One vector is turned by the same rotation once a step. Each row is the vector after some number of steps, and that number follows the row.
The counts run from 0 to 666.
[ 89 126 176 129  95 121 131 167 116 181 137 138 107 124  94 117 136 106
 127 103 138 131 108 148 125 111 154 117 149 153 148 135 117 173 133 163
 185 131 130 113 128 148 112 131 142  95 140 155  62 140 192 131  85]
379
[104 127 173 137  93 133 127 175 114 180 145 113 133 150 127 114 125 105
 135 125 121 157 112 154 119 118 142 123 147 162 145 159 104 133 183 127
 198  90 179 107 112 125  84 124 132 105 135 141  91 152 171 146 113]
99
[141 121 185 128 149 133 132 161 158 123 139 129 118 175 135 119  83 130
 114 158 106 134 115 178 114 121 147 111 133 110 115 140 142 148  95 149
 154  93 144 149 147 148  95  77 126  88 122 184  60 109 150 127 128]
191
[107 133 199 149  81 141 120 153 125 160 122 132 114 141 116 111 166  91
 118 136 106 164 131 132 124 134 163 104 154 146 141 138 119 154 151 162
 187 107 158 122 136 144  89 136 142  80 132 139  85 158 162 101 109]
371
[124 136 178 121 109 142 130 135 113 168 132 136 122 137 112 145 123  80
 123 137 131 180 100 144 113 122 149 118 152 161 152 134 129 145 148 167
 161  99 141 137 123 102 118 141 150  87 112 153 162 168 209 105  81]
36
[106  99 130 143 169 137 129 174 120 155 175 113 134 137 152 119 114 111
 106 151 101 149 125 135 104 116 149 130 141 173 140 176 115 153 132 144
 163  71 180 129 114 123 105 153 140  81 126 160 119 138 180 143  88]
304
[160 123 179 113 140 116 117 148 156 141 134  98 108 147 144 136 102 154
 119 167 124 132 116 189  81 116 116 118 165 136 137 137 155 150 114 121
 147 113 167 126 126 149 107  88 114  79 120 194  82 161 159 119 127]
462
[149 125 169 101 121 113 122 165 145 147 148 133 144 167 154 131  60 142
 123 159 116 160  91 176 118  95 128 131 106 146 132 162 127 133 141 120
 155  93 150 123 142 126  71 106 109  98 135 178 101 106 178 142 120]
497
[ 75 120 166 141 115 114 113 175 133 159 142 143 104 134 104 123 136 111
 124 126 122 133 115 126 133 114 148 109 155 151 137 135 112 186 129 145
 178 128 161 132 135 155  91 145 144  94 121 144  58 130 197 150  86]
377
[135 119 152 107 119 123 122 174 139 165 130 169 129 168 153  88  83 160
 118 152 128 150 111 154 118 114 121 147 133 109 161 136 130 140  97 131
 148 100 169 148 125 119  88 110 100  50 145 165  94 114 179 127 141]
489
[113 114 156 135 117 127 139 159 110 165 152 169 116 138 138  85 131 126
 110 124 122 162 116 128 136 105 167 129 115 141 156 142 114 154  87 188
 161 109 119 121 123 148 104 144 126  49 174 144  93 126 183 108  97]
586
[106 115 142 143 126 149 142 173 109 185 160 135 142 140 126  96 122  94
 109 122 115 155 120 134 101 125 164 134 125 160 163 167 124 145 146 170
 170  85 141 122 118 100 116 152 140  71 143 160 135 132 185 115  86]
307
[109 128 172 145  93 128 123 178 120 171 147 119 131 151 142 118 122 107
 134 136 117 161 114 143 127 113 140 127 142 160 140 155 104 140 175 126
 194  89 188 125 121 137  66 132 135 105 140 136  94 148 171 152 117]
98
[111 125 144 132 116 123 132 137 148 157 147 127 125 145 146 143  96 136
 124 171  73 152  85 158  87 102 132  92 106 167 140 191 121 149 159 146
 141  93 156 125 125 112  83 166 138  97 111 160 113 126 184 125 101]
537
[140 112 204 152 121 136 118 158 133 144 149  96 129 161 109 106 103  85
 140 163 129 174 131 142 124  90 158 121 140 138 121 139 126 135 144 139
 199  77 164 130 122 137  86 100 126 109 137 176 112 151 151 139 127]
94
[125  89 132 160 154 110 143 156 124 175 159 125 112 137 115 126  82 149
 143 143 128 151  99 146 116  80 153 122 124 154 151 168 109 150  90 156
 138 105 151 149 104 142  90 141 151 110 155 175 122 149 196 162 104]
320
[165 127 182 106 142 117 122 112 141 142 136 147 114 160 127 137  84 138
 129 188 119 175  95 159 109  82 130 115 149 122 148 119 146 135  82 164
 137 108 132 146 119 129 112 114 117  69 120 178 133 165 170 106 112]
254
[141 109 203 157 115 144 121 159 136 162 144  93 130 164 107 101 111  90
 140 148 128 168 129 145 115  96 166 123 134 136 132 142 134 128 149 145
 200  81 148 124 126 134  91  95 124 109 141 179 116 161 151 127 125]
93
[139 125 157 130 133 144 141 113 130 144 166  94 126 124 133 129 105 102
 111 176  95 147 108 152  81  91 134 104 125 161 131 154 134 151 118 154
 150  90 154 106 110 127 131 171 154  54 118 151 115 138 174 111  82]
542
[130 110 165 179  96 143 140 167 146 155 128 104 121 147 136 113 125 128
 133 147 100 142 125 168  95 138 148  94 127 137 136 162 122 140 135 136
 146  93 201 155 131 141  66 137 163  86 134 148  84 135 158 135 137]
129
[ 99 109 140 169 100 127 136 160 119 188 131 136 105 114 110 106 151 128
 127 128 116 139 121 139 103 126 151 111 142 150 172 148 112 167 106 168
 147 123 168 139 108 135 102 169 158  61 148 144 106 159 188 119 105]
346
[144 101 152 157 121 117 159 148 119 191 142 120 128 134 125 111 106 134
 145 123 133 162 107 171 107  90 169 116 102 165 162 174 117 131 110 167
 147 104 123 123 115 132  95 135 141 104 179 176 137 159 183 117 114]
323
[124 125 180 138  98 107 123 155 161 139 128 114 108 131 145 141 120 152
 123 153 101 125 101 179  98 115 133  86 125 154 128 161 134 168 140 126
 149 129 164 125 151 162  73 124 137  98 122 176  46 126 163 130 123]
161
[119 130 177 140 116 152 159 176 111 158 136  97 126 149 136 119 145  96
 117  99 126 135 128 186  98 156 161 119 170 146 131 144 128 144 149 148
 176  94 164 119 132 134 115  91 154  88 130 145  72 147 167 121  97]
404
[ 79 120 167 142 125 119 107 170 132 151 151 137  98 137 106 131 138 107
 127 146 115 132 115 123 136 110 146 102 168 143 125 131 109 181 125 148
 178 114 176 142 131 153  97 142 156  91 114 141  60 134 185 159  90]
376
[143 135 166 105 128 102 122 139 133 170 134 154 117 150 158 139 113 170
 123 160 107 163  83 172  96 107 125 111 145 162 160 166 126 133 142 149
 150 117 125 120 118 122  87 112 101  85 127 179 116 178 179  98 117]
259
[120 137 185 135  83 153 148 171 112 164 121 145 129 152 100 112 116  82
 124  95 140 151 114 172 132 144 161 123 148 120 137 114 128 153 130 157
 164 107 151 150 144 124 109 116 160  81 127 138  98 112 202 124  98]
411
[109 129 177 141 128 149 151 148 103 160 153 135 123 150 100 126 124  76
 122 117 112 164  97 150 133 125 182 111 142 138 133 132 122 146 137 195
 169  87 117 140 127 119 125 129 165  94 121 145 117 144 191 116  71]
612
[151 135 197 112 102 144 120 157 152 144 120 119 132 152 139 117 117 103
 102 153 116 145 120 179  79 135 134 122 142 138 141 134 163 145 154 133
 171 103 139 120 148 117 110 104 112  70 114 194 106 137 157  83 116]
468
[ 99 131 141 101 143 133 145 171 108 165 154 151 129 138 147 138 123 104
  97 105 119 147 102 159 120 139 157 137 145 170 147 165 126 156 138 168
 158  99 129 122 133 113 125 128 141  91 132 159 116 131 212 114  67]
3
[118 112 144 153  92 120 141 160 142 171 130 126 104 119 109 114 117 145
 125 129 121 109 114 166  96 124 130 104 140 131 151 137 126 178  94 142
 134 132 180 143 125 153 103 159 157  56 129 148  61 124 184 136 113]
145
[136 129 161 105 114 122 132 170 136 178 121 162 134 184 133  95  81 159
 128 143 126 150 105 167  99 113 131 141 138 105 164 143 136 128 125 148
 159 105 130 136 116 110  98  84  90  68 138 173  99 134 172 119 139]
491
[131 118 182 136 129 120 111 145 137 158 136  91 113 130 120 140 128 106
 132 161 129 152 105 152  86  97 139 117 155 177 142 153 146 153 163 138
 183 105 140 114 117 131 113 115 120 116 120 202 130 193 175 120 101]
61
[135 109 177 146 163 119 134 148 127 128 172 109 113 147 157 135 111 117
 126 147 105 168 102 153 142  86 171 105 116 169 114 166 111 147  98 165
 158  88 137 123 132 169  92 109 145 117 154 170  94 143 166 137 100]
599
[138 137 151  94 135 133 128 128 127 139 157 138 119 132 155 167  92 119
  98 163 104 155  82 164 109 113 113 117 150 154 136 134 130 161 116 140
 128 108 174 142 130 124 117 163 158  60 107 142 121 127 209 126  76]
240
[132 111 163 156 108 125 155 152 116 192 137  97 115 158  70 108  79 125
 171 125 137 140 106 175 110  88 148 110 146 118 145 132 120 135 119 154
 164 109 144 138  95 133 111 102 148 106 139 165  87 156 170 156 119]
117
[108 109 159 147 135 142 138 173 115 167 167  77 130 137 106 113 111  92
 137 130 127 127 126 154  99 105 141 123 165 151 125 147 122 152 150 135
 194  84 179 116 106 131 123 124 149  95 121 161  87 144 167 158  88]
102
[139 107 180 134 167 124 120 145 134 153 161 119 130 172 129 119  88 113
 131 174 110 178 110 139 117  83 159 123 130 143 132 156 132 133 118 158
 178  79 126 124 122 118  95  97 112 110 135 196 131 153 161 129 116]
294
[118 135 169 138 103 141 152 183 111 155 134 106 122 144 148 123 146 105
 121  98 125 141 121 186 114 156 159 117 161 160 129 158 116 142 152 140
 175 100 172 117 133 143  99  94 153  95 137 140  71 144 172 121 104]
403
